One vector is turned by the same rotation once a step. Each row is the vector after some number of steps, and that number follows the row.
The counts run from 0 to 687.
[-1.83  1.50  3.14 -1.98  0.30 -0.57  2.15  0.00 -1.04  1.55  1.78  1.40
  1.02 -0.83  1.30 -0.35  0.58  0.60  2.38 -0.77 -2.13  0.46 -0.53  0.68
 -1.74  0.68 -0.65  1.09  1.42  0.30 -1.40 -0.10 -1.46 -1.14  0.40 -0.33
  0.04 -1.96 -0.67  2.13 -0.66 -2.84  1.10 -2.91  1.01  0.87  2.15 -1.76
 -0.72 -0.01 -0.40  2.88] => 171
[-0.17 -1.37 -0.30 -2.36 -0.28 -2.42  0.44 -1.46  1.43  1.92 -0.28 -0.38
 -0.37 -2.47 -0.23 -1.02 -1.17 -1.18  0.47  0.84  0.56 -2.35 -1.98  0.54
 -0.97 -0.11  0.87  0.19 -2.43  0.20  2.53  2.70 -2.44 -0.27 -1.58 -1.82
  1.57 -0.18  0.69 -0.48  1.22 -1.36 -1.91 -2.24  1.00  1.64 -1.84 -2.57
 -0.17  0.56 -0.80 -1.13] => 268
[-0.40 -2.42  0.40 -2.22  0.36 -1.59 -0.24 -0.42  0.07  0.56 -1.72 -1.38
 -0.98  2.15  1.17 -0.30 -1.40  1.22 -0.32  0.23 -1.02 -3.13 -1.08 -0.94
 -0.66  0.57 -0.27  0.72 -1.02 -1.01  2.49  0.86 -4.46  0.71 -0.16 -1.77
  0.71  0.41 -0.07  1.52 -2.40 -1.05 -1.19 -2.81 -0.54  2.14 -0.59  0.20
  1.00 -1.26 -0.18  0.02] => 283
[ 0.33 -0.71 -0.13 -3.29 -0.54 -1.87 -1.32 -0.44  0.46 -0.77  0.34 -0.88
 -1.46  0.81  1.59 -0.20  2.76 -0.79  1.62  0.14 -1.95  0.26 -2.71  2.02
 -0.12 -0.56 -0.30  0.43  1.21 -0.18 -2.13  0.05 -2.97 -2.08 -1.13 -0.18
 -0.57 -2.28  0.50  2.15 -2.13 -1.49  0.71  0.42 -2.18  0.72 -0.06  1.93
  0.31 -1.49  1.99 -1.09] => 400
[-0.28  2.38  2.71 -1.01  0.90 -0.76  0.51  1.22 -1.37 -1.12  1.45  1.16
  0.93 -0.39  0.81  0.79  0.84  1.81 -0.06 -1.34 -2.94 -0.41 -0.93 -1.49
 -0.52 -0.01 -1.23  0.74  1.98 -0.05 -1.71 -0.07 -0.44 -1.06 -0.62  1.01
 -0.10 -0.98 -1.05  2.54 -0.41 -2.51 -0.18 -2.42  2.39 -1.61  2.04  1.08
 -1.35  1.61 -1.96  2.30] => 169
[-0.29 -1.71 -0.51 -0.62 -0.91 -0.74 -2.03  1.25 -1.08  0.08 -0.95 -1.44
  1.29  1.26  2.17  1.77 -0.72  2.03 -0.97 -0.57 -1.59 -2.76  0.26 -0.33
 -1.14 -0.61  0.20  0.40 -1.55 -1.75  0.95  0.45 -1.24 -0.67 -3.25 -1.54
 -0.21 -0.51  0.64  1.46 -0.01 -1.24 -1.37 -3.83  1.12 -0.74  0.17  3.91
 -0.93 -0.27 -1.44  0.19] => 98
[-0.22  0.37 -0.71 -3.13 -0.16 -2.66 -0.66 -0.05  0.10  1.08  0.79  1.25
 -1.30 -1.81  0.14  0.20 -0.95 -1.35 -0.09  1.22  2.07 -1.13 -2.96  0.17
  0.19  0.82 -0.28  0.38 -2.97 -1.03  1.11  2.25  0.29 -0.97 -3.35 -1.51
 -0.08 -0.66 -1.58 -0.43  0.89 -1.44 -2.20 -2.31 -0.55  1.02 -2.49 -1.12
  0.87  0.57  0.55 -1.87] => 71
[-1.28  1.09 -1.69 -2.46  0.43 -1.52  0.10  0.67  0.13  0.20  0.57  0.73
 -2.14 -1.09  2.19  0.28 -1.60  1.10 -0.40  1.49  2.14 -1.73 -2.45  1.46
 -0.22  0.40 -0.81  0.30 -2.57 -1.13  0.02  1.45  0.07 -0.85 -2.72 -2.64
  0.30 -1.20 -1.47  0.43  0.24 -1.84 -0.84 -2.03 -1.89  1.78 -2.85 -0.47
  1.25 -0.72 -0.32 -1.37] => 600
[ 3.61  0.59 -2.37 -0.78  1.80 -1.85 -1.02  2.34  0.33 -0.25  1.10 -1.03
 -2.22 -3.34  1.85  0.48  0.75  0.04 -0.68 -0.28  0.49 -1.10 -2.97  0.98
 -0.48 -1.45  1.27 -0.18 -0.94  0.09 -1.88  0.90  0.18 -0.38 -2.00  0.17
  0.36 -2.10  0.07  0.79  0.09 -1.69  0.48 -0.86  1.07 -0.94 -2.37 -0.08
 -2.52  0.14  0.07 -1.87] => 578
[ 0.85 -2.56  0.02  0.43  0.05  0.13 -1.30  1.11 -1.02  0.37 -3.04 -1.86
  0.34  0.39  0.75  1.68  0.13  2.58  0.02 -1.99  0.55 -3.00 -1.02 -0.07
 -2.96  0.31  0.20  1.05 -0.81  0.86  0.59  0.51 -1.91  0.49 -0.98 -0.18
  2.15 -0.56  2.02  0.74 -1.27 -1.63  0.78 -2.85  1.79 -1.03  1.11  2.20
 -0.65  0.01 -1.84  1.50] => 469
[ 0.27 -0.91  0.89 -1.14 -0.26 -1.11 -1.72  2.06 -1.05  1.89  0.71 -0.47
  0.94  0.61  0.08  1.42  2.78 -1.26  0.64 -0.48 -3.32  0.05 -2.06  0.29
 -0.41  0.32 -0.07  2.18  0.08 -1.57 -2.06 -1.26 -0.72 -1.18 -2.57  1.34
 -2.76 -2.21 -0.10  1.16 -2.32 -0.47  2.06 -1.74  0.41 -1.84  0.63  1.68
 -1.88  0.23  0.88  0.52] => 375
[ 1.82 -3.16  0.30  0.35 -0.79 -1.65 -1.69  0.11 -0.72  2.04 -0.62 -1.51
  0.68 -0.01  2.64  0.81 -0.54  0.02  1.03 -0.94 -1.21 -2.36  1.02  0.31
 -3.64 -0.22  1.42  0.62 -0.51 -0.49  0.55  0.46 -1.20  0.23 -1.88 -2.40
  0.37  0.09  1.45  2.73  1.30 -1.77 -0.56 -3.69  2.66  0.91  0.13  1.09
 -1.05 -0.47  0.02  0.86] => 107
[-0.24 -2.45  0.41 -0.97 -0.06 -1.97  0.14 -0.98  1.75  2.75 -0.37 -0.19
 -0.09 -1.20  0.17 -1.36 -1.43 -0.98  1.25  0.59  0.14 -2.83 -1.24  0.95
 -2.23  0.18  1.00  1.27 -1.92  0.08  2.41  1.83 -2.85  0.64 -1.04 -2.66
  0.74  0.40  0.84  0.36  0.84 -0.95 -0.82 -2.75  1.08  1.45 -1.32 -2.73
 -0.10  0.50 -0.03  0.32] => 457
[-0.09  1.76  1.97 -1.02  1.79 -1.39  0.23  1.92 -1.09 -0.41  0.71  2.10
 -0.18 -1.15 -2.03  1.17  0.81  0.58 -1.35 -0.56 -0.24 -0.85 -3.72 -2.65
  0.10  1.66 -1.46  1.71 -0.37 -0.15 -0.38  1.16  0.24 -0.19 -1.38  2.30
 -0.20 -0.94 -1.65 -0.23 -1.32 -1.47  0.07 -2.37  2.59 -2.69  0.49 -0.47
 -0.42  2.93 -2.04  1.05] => 349
[-1.98 -0.18 -0.12 -1.39 -1.24 -0.79 -1.06  0.30 -0.38 -0.42 -0.77 -0.07
  0.34 -0.27  1.75  1.74 -0.73  1.94 -0.62 -0.72  0.52 -2.21  0.04  0.56
 -1.54  0.17 -0.23  0.40 -2.07 -1.90  0.83  2.18  0.55 -1.64 -3.64 -1.60
 -0.12 -1.52  0.69  0.91  2.04 -1.81 -1.41 -3.30  1.38 -0.44  0.66  3.35
 -0.64  1.05 -1.61  0.85] => 445
[-0.64 -0.26  0.66  0.54  0.96 -1.70  0.10  0.15  1.76 -1.65  0.03  1.12
 -1.47  0.46  1.47 -0.86 -1.37  2.79 -0.91 -1.91  0.35 -3.89 -1.51 -0.31
 -2.43  1.72  0.02  0.88  0.39 -1.49  0.19  2.46  0.02  0.44 -0.43 -1.54
 -0.31 -0.38  0.49  1.74  1.29 -0.67  1.19 -0.92  2.18  0.38 -2.19  0.71
 -1.37  2.59 -2.07  2.92] => 483
[-0.28 -2.47  1.22 -0.59 -2.31 -2.06 -1.82 -1.36  0.14  1.38 -0.79  0.02
  1.62 -0.36  1.36  0.51  0.12 -0.90  1.10 -0.77 -1.24 -1.76  0.25  0.18
 -2.79 -0.02  1.10  0.67 -0.79 -1.05  0.88  1.89 -1.52 -1.44 -2.93 -1.65
 -0.59 -0.34  1.50  1.79  2.86 -1.06 -1.30 -2.51  3.33 -0.12  0.42  1.44
 -0.64  0.94  0.18  0.92] => 454
[ 1.42  0.83  1.99 -3.00  1.13 -2.57  0.81 -0.09 -0.75  2.34  1.89  0.43
 -0.64 -1.12 -0.86 -0.21  1.58 -2.25  0.97 -0.35 -2.27  0.97 -2.60 -1.89
  0.61  1.12 -0.32  0.89  0.79 -0.36 -0.75  0.34 -2.87 -0.26  0.56  1.59
 -1.35 -0.92 -1.32  0.92 -1.85 -2.11  0.09 -1.91  0.70  0.78  1.45 -1.80
 -0.97 -0.62  1.23 -0.26] => 543
[ 1.06 -0.86 -0.09 -3.28 -0.62 -3.55 -1.17 -1.93  0.24  0.00  0.89  0.21
 -1.60 -1.11  0.37 -0.21  0.29 -2.68  1.31  1.65  0.40 -0.44 -2.45  0.76
 -0.80 -0.71  0.46  0.19 -0.25  1.40  0.73  1.58 -2.63 -1.34 -1.30 -1.06
  0.83 -0.51  0.21  1.91  0.47 -2.24 -3.01 -0.80 -0.15  0.99 -1.63 -1.07
  1.86  0.00  1.20 -2.71] => 425
[ 2.25 -0.22 -0.62 -1.59 -0.65 -1.87 -2.29  0.00 -0.52  0.00  0.10 -0.66
 -1.98 -1.94  1.01  0.76  3.00 -1.07  1.42 -1.33  0.56  0.07 -2.37  1.36
 -1.60 -0.47  1.14 -0.23  0.85  0.02 -2.19  1.73 -0.73 -2.83 -1.87  0.65
 -0.18 -2.60  1.31  1.91  1.16 -1.91  0.37  0.75  1.03 -0.97 -0.10  1.98
 -1.58 -0.24  1.43 -1.24] => 580
[ 1.94  1.42  0.85 -0.88  1.12 -0.67  0.32  2.50 -2.25  2.06  0.86 -0.24
  0.80 -2.25  0.39  1.84  1.52 -0.02  0.10 -0.83 -1.77  0.10 -1.89 -1.33
 -0.90 -0.13 -0.16  1.39 -0.41  0.35 -1.70 -0.68  0.17 -0.22 -1.80  2.31
 -0.49 -1.89 -0.97  0.74 -1.27 -1.64  0.35 -3.52  2.20 -2.33  2.17 -0.20
 -2.50  0.45 -0.80  0.58] => 540
[-1.23  0.52 -0.29 -1.28  1.96 -1.40  0.90  1.84  2.76  1.57  1.83  0.14
 -1.03 -1.37  0.88 -2.18  0.78 -0.14  0.07  0.48 -1.48 -1.68 -3.98  1.78
  0.65 -0.36 -0.26  1.62 -0.32 -1.22 -0.83  0.12 -1.18  0.04 -1.40 -0.33
 -1.50 -2.65 -0.68 -0.47 -1.82 -0.15  3.26  0.13 -0.88 -0.24 -2.31 -2.36
 -2.50  0.63 -0.13  0.57] => 24
[ 1.54 -0.74  2.28  1.44 -0.10 -0.90 -1.44  1.22 -2.11 -1.05 -1.41  1.17
  0.20  2.03 -1.30  1.93  1.25  0.21  0.54 -1.36 -0.73 -1.33 -2.51 -0.48
 -2.76  1.33 -0.56  1.98  1.36  1.41 -1.78 -0.58 -0.19  0.26 -0.88  0.52
  0.28  0.18  0.23  2.77 -1.63 -2.22  0.77 -1.77  2.07 -2.32  0.20  0.87
  1.41  2.09 -0.11  1.72] => 501
[ 0.17  1.83  1.30 -1.71  2.05 -1.79  0.31  1.73  0.01  1.07  1.49  1.57
 -0.43 -1.96 -1.29  0.48  0.69 -0.28 -1.34 -0.61 -0.60 -0.81 -3.60 -1.90
  0.74  1.58 -1.14  1.73 -1.44 -0.80 -0.58  0.91  0.66 -0.02 -1.56  1.94
 -1.31 -1.13 -1.84 -1.19 -0.77 -0.99  0.53 -2.11  1.54 -1.95 -0.32 -1.37
 -1.90  2.41 -1.08  0.67] => 538
[ 0.64 -0.46  1.30  1.44  0.55 -1.84 -0.89  0.79  1.10 -2.45 -0.17  0.43
 -0.42  1.52  1.71 -0.21 -0.15  2.52 -1.14 -1.88 -1.65 -3.12 -0.69 -0.54
 -2.58  0.20  0.11  1.21  1.66 -1.06 -0.61  1.38 -0.08  0.12 -0.81 -1.39
 -0.19 -0.09  0.69  3.32  0.81 -0.77  0.72 -1.22  2.68 -0.86 -1.25  1.95
 -1.05  2.29 -1.37  2.69] => 484
[ 2.00 -0.17  1.21  1.24  1.54 -0.27 -0.13  1.54 -1.61 -1.95 -1.00 -0.34
 -0.94  0.51  1.73  1.27 -0.38  3.19 -0.45 -2.62 -0.39 -2.45 -0.64 -1.14
 -2.65  0.58  0.22  0.19  1.21  0.65 -1.21  0.32 -0.65  0.76  0.39 -0.42
  1.31 -0.20  0.12  2.80 -0.92 -2.46  0.73 -2.62  2.42 -0.85  0.20  1.83
 -1.00  0.77 -1.73  2.31] => 666
[-1.33  0.35 -0.84 -1.32 -0.32 -0.27 -0.25  1.27 -0.15 -0.15 -0.48 -0.27
  0.56 -0.89  2.56  1.23 -2.21  2.90 -1.44 -0.12  0.74 -2.64 -0.39  0.38
 -0.78 -0.64 -0.38  0.56 -2.83 -1.20  1.34  1.84  0.27 -0.65 -3.40 -1.99
  0.71 -0.94  0.18  0.10  0.80 -1.50 -1.68 -4.10  0.79  0.02 -0.91  1.55
 -0.83  0.23 -2.32 -0.01] => 444
[ 3.28 -0.84 -0.41 -1.32 -0.40 -2.38 -1.95  1.10 -1.37  1.86  1.15 -0.93
 -1.60 -0.40  1.78  1.54  1.96 -1.87  1.30 -0.40 -1.48  0.77 -1.67  0.44
 -1.15 -0.33  1.00  0.54  0.37 -1.28 -2.23 -0.85 -0.26 -0.96 -2.01 -0.23
 -1.39 -1.50 -0.09  2.63 -0.42 -1.75  0.78 -1.64  0.26  0.31 -0.24  1.45
 -1.40 -1.34  2.61 -1.16] => 573
[ 0.04 -0.25 -0.67 -0.83 -0.47  0.32 -0.96  2.47 -0.50  0.71  0.02 -1.22
 -0.76 -0.14  2.06  0.93  2.39  0.17  1.57 -0.15 -0.88 -0.26 -2.13  3.61
 -1.16 -0.81 -0.24  1.65 -0.72 -0.53 -2.91 -1.02  0.35 -1.62 -2.86 -0.06
 -1.56 -3.36  0.40  1.16 -1.06 -1.29  3.12 -0.77 -1.25 -0.90 -0.84  1.68
 -1.22 -0.75  0.91  0.02] => 217
[-1.51  0.79 -0.47 -3.80 -0.17 -1.62  0.09 -1.01  1.47 -0.40  1.20  0.63
 -2.31 -0.51  1.65 -1.46  1.06 -0.68  1.59  1.14  0.16 -0.21 -2.95  2.89
 -0.20 -0.34 -0.55  0.04  0.74  0.05 -0.73  1.21 -2.78 -2.38 -1.04 -1.59
  0.05 -2.58 -0.21  1.70 -0.40 -2.21  0.42  0.50 -2.34  1.94 -1.41 -0.63
  0.79 -0.97  1.08 -0.89] => 54
